In the rows, 128 means zero.
Where one turn sends some rows of the set: a few examples, then the rows asked
Tun: 109  112  147  141  121  151  129  155  129  155  114  124  119  131  131  137  138  151  97  127  147  128
Vesa: 140  108  130  111  111  127  118  160  135  141  134  157  138  130  139  103  136  125  108  129  133  103
valid: 134  102  128  168  119  114  130  156  113  131  136  123  141  147  157  131  110  138  131  141  109  92
nogik: 114  135  138  133  134  139  135  143  140  143  119  155  120  145  164  140  148  157  97  133  123  123
sedom: 128  144  129  138  136  157  158  113  120  120  114  132  132  112  145  167  107  134  107  130  143  136
pesal: 128  108  131  176  126  115  134  153  114  129  132  122  137  152  161  141  114  144  130  142  107  97
pubag: 135  154  124  131  136  149  157  109  125  115  118  144  135  117  157  162  110  131  109  133  136  130
fof: 113  91  103  139  110  138  120  121  124  139  111  121  156  94  127  155  131  128  102  131  141  98
matik: 130  100  132  173  119  119  131  158  111  134  132  115  141  147  153  135  110  141  131  141  112  96
lefez: 141  125  127  129  119  154  147  126  111  126  120  122  140  100  121  151  95  115  114  126  157  128
netel: 125  106  133  177  123  119  134  156  114  131  131  118  138  151  158  142  113  146  128  142  110  99
Lova: 124  111  93  126  117  121  122  114  134  124  119  153  162  107  156  146  140  128  106  134  122  87
zevu: 127  101  94  124  111  122  118  120  132  128  121  146  165  100  144  141  134  120  108  133  128  86
mig: 132  133  118  130  144  142  110  117  157  114  126  161  140  148  133  117  95  126  135  149  121  119
daz: 132  101  132  173  120  117  130  159  111  131  135  118  142  147  154  134  109  138  132  142  112  93
palo: 151  123  122  120  115  145  143  127  114  121  127  132  148  99  123  138  95  105  118  127  153  117
dukil: 101  110  105  148  124  141  129  109  130  135  103  127  149  106  148  171  141  146  97  131  130  106
Bave: 106  118  103  142  126  133  130  106  135  129  107  142  151  109  159  169  145  145  98  134  122  104
kol: 130  107  130  171  125  116  133  155  116  128  135  125  139  152  162  137  113  142  131  143  105  93
Vibib: 104  99  106  149  116  141  125  115  125  140  106  118  151  99  134  166  135  139  100  131  140  107
Vidap: 144  153  117  122  132  141  153  112  126  110  124  158  143  116  160  151  108  122  112  134  132  119
fofar: 126  102  132  175  122  120  132  157  113  132  133  115  139  148  153  141  109  142  129  142  111  98
Bara: 153  144  114  114  125  137  148  119  123  110  128  159  147  112  152  139  104  112  117  133  134  113
vig: 123  142  122  136  149  147  116  113  159  117  121  160  136  152  138  129  101  135  130  150  122  125
Boda: 106  124  143  141  132  148  134  146  135  150  114  138  118  141  148  143  145  159  95  130  133  131
Zezi: 122  89  98  130  106  129  118  124  127  133  116  132  161  94  131  146  131  121  107  131  137  91
gisiv: 132  99  136  120  106  137  118  165  128  149  130  137  133  123  125  108  131  126  108  128  145  109
Fas: 116  138  126  146  153  154  118  111  157  123  115  147  130  152  131  138  99  141  126  148  126  133
zasi: 131  106  129  170  122  114  132  157  115  128  136  123  142  150  159  134  111  139  132  142  106  92
nal: 120  99  144  132  109  146  121  162  128  154  121  123  126  124  121  123  133  137  101  124  150  120
tipaz: 124  112  127  141  132  156  107  126  147  129  121  130  137  138  102  120  88  125  133  144  142  127
potin: 126  135  131  120  129  129  129  146  144  136  128  168  128  144  167  124  148  145  102  134  117  112
suge: 115  118  96  133  124  126  127  107  134  124  114  153  156  109  163  157  143  137  101  137  116  96
fufo: 135  122  128  111  121  124  124  154  140  135  133  167  135  139  157  110  142  133  106  131  124  102
Gupil: 132  133  131  137  125  160  152  119  113  125  114  122  136  106  129  161  101  125  109  129  154  132
zepov: 117  118  131  150  140  160  111  122  150  131  113  128  134  141  107  132  90  134  128  144  141  135
Dugod: 133  114  123  132  132  147  104  127  147  124  126  141  142  137  108  112  89  118  137  145  137  120
salo: 136  122  119  128  135  142  106  125  155  118  126  154  144  141  121  110  92  118  135  148  128  118
Vidu: 154  132  115  114  117  139  143  123  118  114  130  148  150  105  137  133  97  104  119  129  143  111
fizim: 113  129  131  150  146  161  115  116  152  128  113  134  128  145  119  140  97  139  125  147  133  136

Bave goes to -> fof
potin goes to -> Tun
kol goes to -> fofar
Now find these:
Vidu goes to -> pubag
fizim goes to -> Dugod

